(in the rows, 128 means zero)
The rows below fall into families. The same turns and mirrors carry the whole set onto itself and the rows of a family onto each other. For each named row, which other rows are in its family? Write them in the order they are listed.
These 30 rows form 5 families of 6 rows each.
duz: [148 143 103  93 130 118 151 136 160]
Fozop: [112 121 122 108 108 111 115 113 127]
bisa: [116 108 107  98 107 146 162 128 129]
seba: [123 103 123 116 143  95 135 134 156]
Zukip: [136 112 109 114 137  92 130 134 155]
Ridan: [ 93  99 131 109 138 141 131 139 139]
lev: [125 156 137  97 142 133 142 155 131]
zev: [133 123 113 115 148 135 161 151 165]
nove: [129 165 134 107 131 126 142 153 136]
laruf: [135 119 130 105 149  97 129 149 155]
keru: [137 131 128 112 117  99 120 113 140]
Puzum: [124 158 144  96 125 124 136 151 133]
digek: [115 139 145 116 132 129 121 162 143]
Vakud: [119 136 115 116 101 139 156 116 123]
laba: [ 93 111 123 108 132 149 134 140 124]
Mam: [121  98 100 105 116 125 156 115 130]
Bifu: [105 121 154 119 133 135 126 132 125]
mupe: [121 105 117 102 117 152 159 123 123]
tus: [132 102 120 120 132  98 122 137 154]
mezur: [146 142 120  87 144 134 149 152 155]
radi: [131 126 112 112 116  97 126 108 137]
nar: [113 104 111 100 110 144 146 123 117]
vuru: [123 139 121 111 107  98 122 117 140]
duvut: [143 131 113 107  92 120 135 121 141]
feno: [112 151 131  96 120 140 141 152 118]
vopes: [102 116 131 101 153 150 143 146 138]
nef: [142 140 115  88 136 140 165 141 157]
Faz: [143 143 115  93 129 145 153 153 154]
vilag: [ 95 103 123 121 138 144 139 133 132]
kop: [146  97 121 110 139 119 149 128 161]

Which other rows belong to the same family as vopes? duz, Fozop, laruf, Mam, feno
Which other rows belong to the same family as vilag? nove, keru, mupe, tus, Faz
Which other rows belong to the same family as nef? bisa, seba, Ridan, Puzum, vuru

The rows below fall into families. The same turns and mirrors carry the whole set onto itself and the rows of a family onto each other. For each named row, which other rows are in its family? Write them in the order they are listed.
These 28 rows form 7 families of 4 rows each.
zat: [121 106 143 144 132 113 130 144 116 115 143 104]
Kopar: [151 142 141 125 110 143 139 128 150 119 140 153]
nife: [108  91 128 129 133 143 113 107 161 123 154 115]
Sogaz: [137 121 111 104 123 147 117 113 118 149 117 133]
gis: [148 104 108 121 107 150 113 124 134 136 107 130]
nal: [122 137 135 124 115 136 129 139 138 114 143 169]
Nomu: [136 117 145 118  99 146 149 144 140 137 154 152]
selak: [121  79 109 128 136 145 107 115 153 124 141 123]
kotek: [126 121 126 134  91 132 148 127 134 120 158 148]
dipi: [119 126 165 129 142 133 139 131 125 116 119 113]
mebo: [133 119 129 134  95 129 145 124 152 110 144 153]
gemag: [128 123 155 134 141 131 143 134 114 127 129 100]
duse: [129  98 119 124 154 114 113 111 155 121 138 127]
ditok: [150 125 136 123  93 138 130 145 134 114 149 153]
lunu: [133 129 118 127 104 160  97 123 144 147 128 134]
nika: [121  85 133 114 159 127 112 119 132 129 154 128]
Soz: [129 121 167 134 134 135 150 145 117 126 136 120]
dila: [145 111 117 102 128 158 111 118 136 153 126 120]
Zikid: [130  84 135 141 154 139 105 116 148 130 151 121]
Zub: [114 121 163 132 125 132 117 141 111 120 154 111]
Retut: [127 116 144 144  95 133 145 142 139 112 141 153]
riri: [124 117 154 140 149 135 129 157 127 111 140 113]
Sivu: [149 117 115 116 112 140 104 128 139 160 124 140]
duk: [152 130 115 128 112 144 105 108 135 149 138 114]
Fopi: [132  86 128 122 151 147 130 121 157 133 155 109]
Gem: [114 100 157 149 135 142 131 145 119 113 120 124]
bobe: [133 126 127 103 115 158 110 120 125 155 121 123]
kenun: [105  83 121 129 140 140 116 113 149 117 154 134]

Which other rows belong to the same family as dila? selak, Soz, Retut
Which other rows belong to the same family as kotek? nife, Sogaz, dipi
Which other rows belong to the same family as lunu? zat, Kopar, nika
Which other rows belong to the same family as Zikid? ditok, riri, Sivu

The rows below fall into families. The same turns and mirrors carry the whole set onto itself and the rows of a family onto each other. For each named row, which other rows are in its family? Write them in the order they are listed.
These 32 rows form 4 families of 8 rows each.
raf: [127 130 144 160 158  86 139 141 136 106 135 150]
rano: [151 104 131 144 136 108 112 168 114  82 118 142]
vave: [126 113 140 146 166  74 134 131 137 100 140 121]
neza: [146 122 100 114 140 123  86 151 119 108 140 112]
vugid: [155 123 107 112 143 136 100 154 114 102 130 124]
pelid: [117 124 144 168 159  88 116 145 141 110 126 147]
Vefe: [151 150 136 137 143  93 126 146 107 100 137 101]
Zusen: [161 139 118 130 138  80 110 151 108  82 134 121]
lurug: [111 113 126 145 160 129 114 141 147 132 139 142]
sofo: [155 129  99 106 140 122 108 147 114 104 147 115]
doget: [140 101 116 116 145  91  99 130 109 128 151 134]
tak: [120 147 112 131 163 100 111 123 141 132 155 120]
fegaf: [133 150 127 158 152 118 126 162 147  85 122 130]
neti: [123 147 114 130 149 112 106 121 128 119 162 108]
Rutu: [116  94 113 122 140  88 101 132 110 110 137 132]
gebu: [157 158 131 153 158 121 123 160 145 104 137 130]
Mipud: [157 117 116 145 152 109 110 175 121  85 116 147]
gar: [118 105 124 133 153  78  99 133  98 106 143 131]
zik: [152 152 123 155 153 136 119 144 147 112 144 137]
topa: [147 135 128 136 139  84 129 156  96  96 146 113]
Tuk: [146 138 104 128 132 135  91 161 118 114 135 142]
bulab: [134 105 146 126 152 101 100 165 127  92 123 157]
ludo: [146 140 133 154 142  89 134 157 115  95 149 103]
bugon: [118 129 137 162 156  72 123 136 142 111 143 138]
pufad: [115 134 128 129 147 101 113 115 134 130 158 115]
num: [150 104 129 144 150  96 117 170 127  95 111 154]
Gobe: [125 112 111 121 157 121  91 135 140 119 125 159]
por: [121 100 121 120 146  73 105 148 108 102 130 125]
pef: [126 116 116 138 160 126  94 135 159 118 128 150]
bokoz: [154 146 121 142 145 132 124 158 158 107 131 131]
bufo: [138 146  98 147 146 108 123 126 129 122 150 105]
gonug: [122 102 107 137 156 116  98 146 148 113 138 162]

Which other rows belong to the same family as Zusen? vave, lurug, doget, fegaf, Tuk, bulab, bufo
Which other rows belong to the same family as vugid? neti, Rutu, gebu, topa, bugon, num, pef
Which other rows belong to the same family as raf? rano, neza, Vefe, tak, gar, bokoz, gonug

The rows below fall into families. The same turns and mirrors carry the whole set onto itself and the rows of a family onto each other. For each named row, which other rows are in its family? Write them in the order they are listed.
These 16 rows form 4 families of 4 rows each.
Pebi: [137 153 153 127 124  90 116 166 166 122 129 145 105 148  98 154 116 130
 118 112 118]
leleg: [159 155 121 148  92 134 100 140 129 120 124 147 105 134 124 160  88 141
 112 104 133]
Voru: [123 154 139 147  98 158 102 130 147 134 126 130 125 138 121 149  96 104
 170 146 162]
Dil: [123 148 159 162 102  95 146 134 139 127 120 145 128 147 105 127 113  86
 160 147 130]
felu: [148 145 155 132 111  86 117 160 178 121 130 150 120 143 101 151 111 135
 119 114 113]
Vitad: [161 144 121 150  91 130 104 130 134 126 132 151 120 139 125 156  75 145
 119 103 129]
sira: [138 146 164 160 114 112 158 141 138 111 124 136 120 153 104 120 112  93
 163 145 130]
Rizom: [154 145 121 146  92 136 110 140 129 123 129 136 118 153 144 160  88 145
 109 111 125]
Vivuv: [162 149 120 140 102 142 107 142 134 122 123 154 119 139 133 163  82 149
 115 113 135]
Ruzik: [122 156 165 161 102 102 151 146 145 119 131 135 126 145 109 125 117  96
 162 154 125]
dinu: [117 141 133 150 100 161 110 134 153 131 124 125 129 153 144 147 101 111
 164 147 148]
sivuk: [131 162 172 167 104 105 137 130 140 120 122 136 125 147 102 121 113  91
 155 149 124]
sig: [131 152 129 148  95 161 115 131 144 132 121 139 129 145 134 146 103 111
 169 150 164]
lopim: [143 149 154 136 119  90 132 170 168 117 135 145 112 141 105 153 106 135
 116 120 106]
vilad: [159 140 154 133 125 102 132 170 170 116 137 141 112 153  96 148 114 137
 123 119 118]
Vanom: [127 141 128 147  92 150 109 136 155 141 117 132 125 137 132 148 104 100
 172 138 165]

Which other rows belong to the same family as Vitad? Pebi, sivuk, Vanom
Which other rows belong to the same family as leleg? Voru, Dil, felu

